The rows of T fall into 3 groups, and each row is roughly a mix of its group's hidden directions; some rows fit no group.
T, 115 rows:
[[  7  18 -21  24  14  17  16  24 -26  12 -21]
 [ -9  34  14  31  28  -1  -6  10  22   5  -9]
 [  3 -15 -17  26  -6  18 -32 -23 -27   4   9]
 [ -3 -33 -32  -2  -3  36  -2   3  20  -7   6]
 [ 21  -4  -4 -39   8 -27   9  -2  -6 -19 -26]
 [ 19 -38   4  16   6  31  -4 -23  -7 -13  13]
 [ -5  22 -11 -10 -18  43 -30  -4  -2   2  -9]
 [ -8   1  38 -31  12  10  20   4 -25  -6   9]
 [ 21 -29   3   8   0  43  -2 -21  -3 -15   9]
 [  5  25  11   9  20  18  25  -2  34  15  20]
 [ 18 -18 -29  16   7 -23  16  -8  25  -2  24]
 [ 25 -14 -14  -7  11  44   4  -6  23   8  14]
 [-14 -20  -7  20  12  20 -37  18  -7 -19  17]
 [ -3 -21  -5  41  11 -14 -11  18 -14   8 -28]
 [ 23 -31   7  -9  37 -10  13  -8  15   6  18]
 [ -6  -6 -30  33   1 -19  -3   1   9 -21 -31]
 [  1  -1 -21 -33  -9 -18 -12 -21  28 -24   7]
 [  8  -4   0  21 -19  37  18   4 -36   4  -8]
 [ 14  18 -28  -7 -14  39 -21 -11  16  -4   4]
 [ -4   2  -7   3  -9  26  37  28  26  14  -1]
 [ 18 -19  14 -16  12  -3 -28  11   6  -9  40]
 [-19  -9  15  27   4 -40 -13  15 -21   9  -2]
 [  3  21 -14   0   6 -24  15  18  46   3   8]
 [  5  -1  -7 -12 -18 -18 -14 -17  42 -25  15]
 [ -2   4  36  11  29   2 -21  10  15 -22 -21]
 [  6  13  -8 -29 -16  46  -4 -17   3 -13   2]
 [  1  36 -33  -2 -21  18 -22   1 -10  12  -5]
 [ 14 -29   4   7  10  44 -17 -20   1  -3  10]
 [ -8   8 -12   7   0  12  -8 -46 -33 -14   4]
 [ -6 -36  40 -21   0 -17  -1   4   2  13  -9]
 [  8 -10  33   2  -3   7  43  12   7 -23  -8]
 [  2   1  52  -2  20  15 -14  -6  15  11   8]
 [ 17  25 -32 -19  -3  31  -6  -4   1 -26   0]
 [ -2 -41  14  -9  12 -19  27  -5  21 -12  10]
 [ -1  29  37 -31 -16   7   9 -12   3   1  14]
 [ -6 -36  37  -9  12 -20 -13   0 -10  -6  18]
 [-11  -9   7  38 -16  25 -26   7  -9 -13  20]
 [ 16  19 -41   7 -16  -1  -5  -5  35  -1   6]
 [ 24   2 -23 -34  19 -20   7   1   3 -18 -24]
 [  0 -35  10  10 -13 -15  28 -12 -27 -23   0]
 [  1  22 -20  -9   7 -44   5   3 -14   8 -26]
 [-27  21   6  -8  -8 -40  13  23  -3   9 -13]
 [  5  27  34 -32   2   8  -3  -5 -18   7  22]
 [-10  33  -3  -6   6 -45   0  19  -4  17  -7]
 [ -5  16 -12   5 -32  40  14  14 -17   6 -13]
 [  6 -18  18  21  17  21  34  21  15  15   4]
 [ -1   6 -33   6  12  25  12   5 -23  26 -26]
 [  8 -31 -21 -21  -5 -24   2   9 -29 -10  21]
 [  1  16  40 -24  -4  -9 -11 -14  -6  -3  32]
 [-13 -28  28  19   1  31  -7   0  18   8  20]
 [ -2  20  -3  15  19  -1   9  32   7  42   2]
 [ 15 -27  14   1 -10 -22 -18  21  37  -6 -10]
 [  4  19  22   6  14 -17   1  -4 -36  23  27]
 [  4  27  -2 -36   6  36  -1  -5   2 -19  15]
 [ 15   4 -41  31   5  -5 -10  17  14 -16 -12]
 [  0 -44 -14  -6 -23 -14 -10   2 -30  -7   5]
 [-16  -7  39  23   7  29 -12   3  14   1  17]
 [ 18  27 -18 -14  20 -34  12   4   2  -8 -25]
 [ -3  34   9  32  18   2  13   2  29  19   1]
 [-11   5  24 -32  14  11   7 -14 -28 -14  26]
 [ -6  20  42 -26  -9 -11  17  -7  -9  19 -12]
 [ 32  -9 -10  15   4  34 -15 -22 -22  -4  10]
 [  5  20  -8   7  40   4 -16  23   7 -27  14]
 [-31   9 -10  20 -36   6 -22  -2 -20  -6 -11]
 [-17 -17  10 -10 -24  33   7 -15   2  25  24]
 [  4  -8 -38 -25  -2  25 -11   4 -13 -18  23]
 [ 10 -43 -11  18  13 -14  -5 -24 -13   0  20]
 [ -2  18 -35  11   8  13  30  -4  -7 -23  23]
 [  3 -22  34 -26  19 -15 -10   2 -19   6  22]
 [ -3 -45  -6  -8  -2   6 -28  -4  25 -16  12]
 [ -5  20   3  22 -14  40   3  20 -19  17 -12]
 [ 12  -8 -34   2 -12  10  -2   0  39 -16  24]
 [ -6  -7  -7  -2  19  27  22  13 -34  25 -17]
 [  0   9  28 -39   4  31   6   2 -14  -1  18]
 [-10  34  14 -17  15 -31   2  24  10  16 -12]
 [-10  30  32   0  -6  12  11 -14 -24   3  29]
 [  4  -1 -22 -21  16 -33  17  -3   8  22 -27]
 [ 15 -14  19  -8  11 -11 -42   7   0  -8  31]
 [  6 -58  -2  -2  -6  -9   3   4  -6  -1  17]
 [  6 -40 -17  -9  -6  -8  -8   0  38  -8  15]
 [  5 -30  19 -37 -24  -8  13 -15 -16   0  -2]
 [-12  -9  14  34   1 -37   9   4   1  29  -4]
 [ -8  10  -7  -6 -27 -23  19 -20 -13  -1  39]
 [ -9  23   1  38  23  21 -19  12  20  -5   4]
 [ -3  37   9   0  20 -35  -7  10 -11  -8 -23]
 [-15 -10  29  -1  -7  37  12  14 -26   9 -18]
 [ -5  13 -30   2  13  -3  29 -17 -15 -11  35]
 [ 17  10  -5   8 -21  -2 -17  11  44 -24   8]
 [  5 -19  22  -3  -4 -25  39   0 -19 -22  -5]
 [ -6  42  -4  27   9  24   3  -2  23  13   7]
 [ 19 -16  17 -29   6  -8 -33  14  20 -19   7]
 [ 17 -40  -8   9  -4  33   9 -20  -2 -12  13]
 [-11  43  13   8 -15  -3  17 -26  -8   0  22]
 [-13 -13  39 -10   8  -3   5 -11 -29  19  24]
 [  2 -14  18 -51  17   0 -11  -8 -11   0  13]
 [ 16   4 -46   9  -3  20 -11  14  23  -6 -13]
 [ 31  -9 -12  13   6  34 -21 -26  -4  -9  13]
 [  3  35 -33 -26  -1  25  -7  -7  -2 -10  -9]
 [ 25  19   0  20   8   3 -23 -14  31 -27   9]
 [-15  15  23   7  18 -22  17  33   7  24  -8]
 [  7   7   7 -21  19 -39  23  -3   9  15 -25]
 [  1  50  -1  -9  32   0  -2   8   8 -11  -5]
 [ 14  21 -20 -19  -3 -26  23 -12   4  13 -31]
 [  7   7  21  17  -2 -19 -41  -2   4 -24  22]
 [ 18 -10   6 -10  20 -14  23   2  44 -13  12]
 [  2  15  31 -39  12   7   1  -1 -15 -21  18]
 [  9 -42  -1 -15 -37   4   6 -13 -17  -3   5]
 [ -8 -17  21   0  -1 -43  25   0   5 -25  -2]
 [  6 -60   8  -5  -3 -11   7   0   5   5   2]
 [-10   9 -20  34   8 -11  15  -7 -12 -36  18]
 [ 23   8 -36  18  -3  10 -11  22  26 -17   1]
 [-22   4  -2   0 -29  30 -28  -5 -27  -6  12]
 [  7 -11  21  -6  -7 -21  30  -2 -39 -16 -10]
 [  4 -18   2  50 -12 -25  -3  12  -9  -2   8]
 [ 13 -18 -24   2  -8  35  -6  20  31  -8  10]]

Here is one row of each group, with its name. Which group are the others in?
[  0  -8 -31  20 -36  -6  25  -5   6 -22   7] -> A
[ 12 -36 -30  12  19  -4  -2  28   8 -12  -9] -> G
[ 11 -43  -7  -8 -24 -22  15  -3 -19   3  11] -> S

[-37  -3  16  20 -10  13 -12  -6   2  38  -2] -> S
[  5  28  13   5   7  -1  27  32 -19  26 -12] -> A
[ 15   4 -46 -17  -9  25  -5  -9  16  11  12] -> A
[ 24 -23  -1  18  13  37  -3 -14  20  -8  16] -> A
[  1 -47  14  19  -2 -24 -12  11 -12 -11  -3] -> S
[  6 -22   7  21   6 -25  12  17  11 -29  30] -> G
[-15   2   2   7 -22   7  25 -15   6  43  20] -> S
[ 21  26 -13   3   4   4 -42 -21 -18  -5   2] -> A
[ 11  49  -5 -18   6 -21  10   2 -15 -15  -4] -> S
[-23 -12  -5  30 -29  27 -15  -6 -23  -2  -5] -> A
[-27   7 -18  30  -2  14 -33  12 -17   3  16] -> S
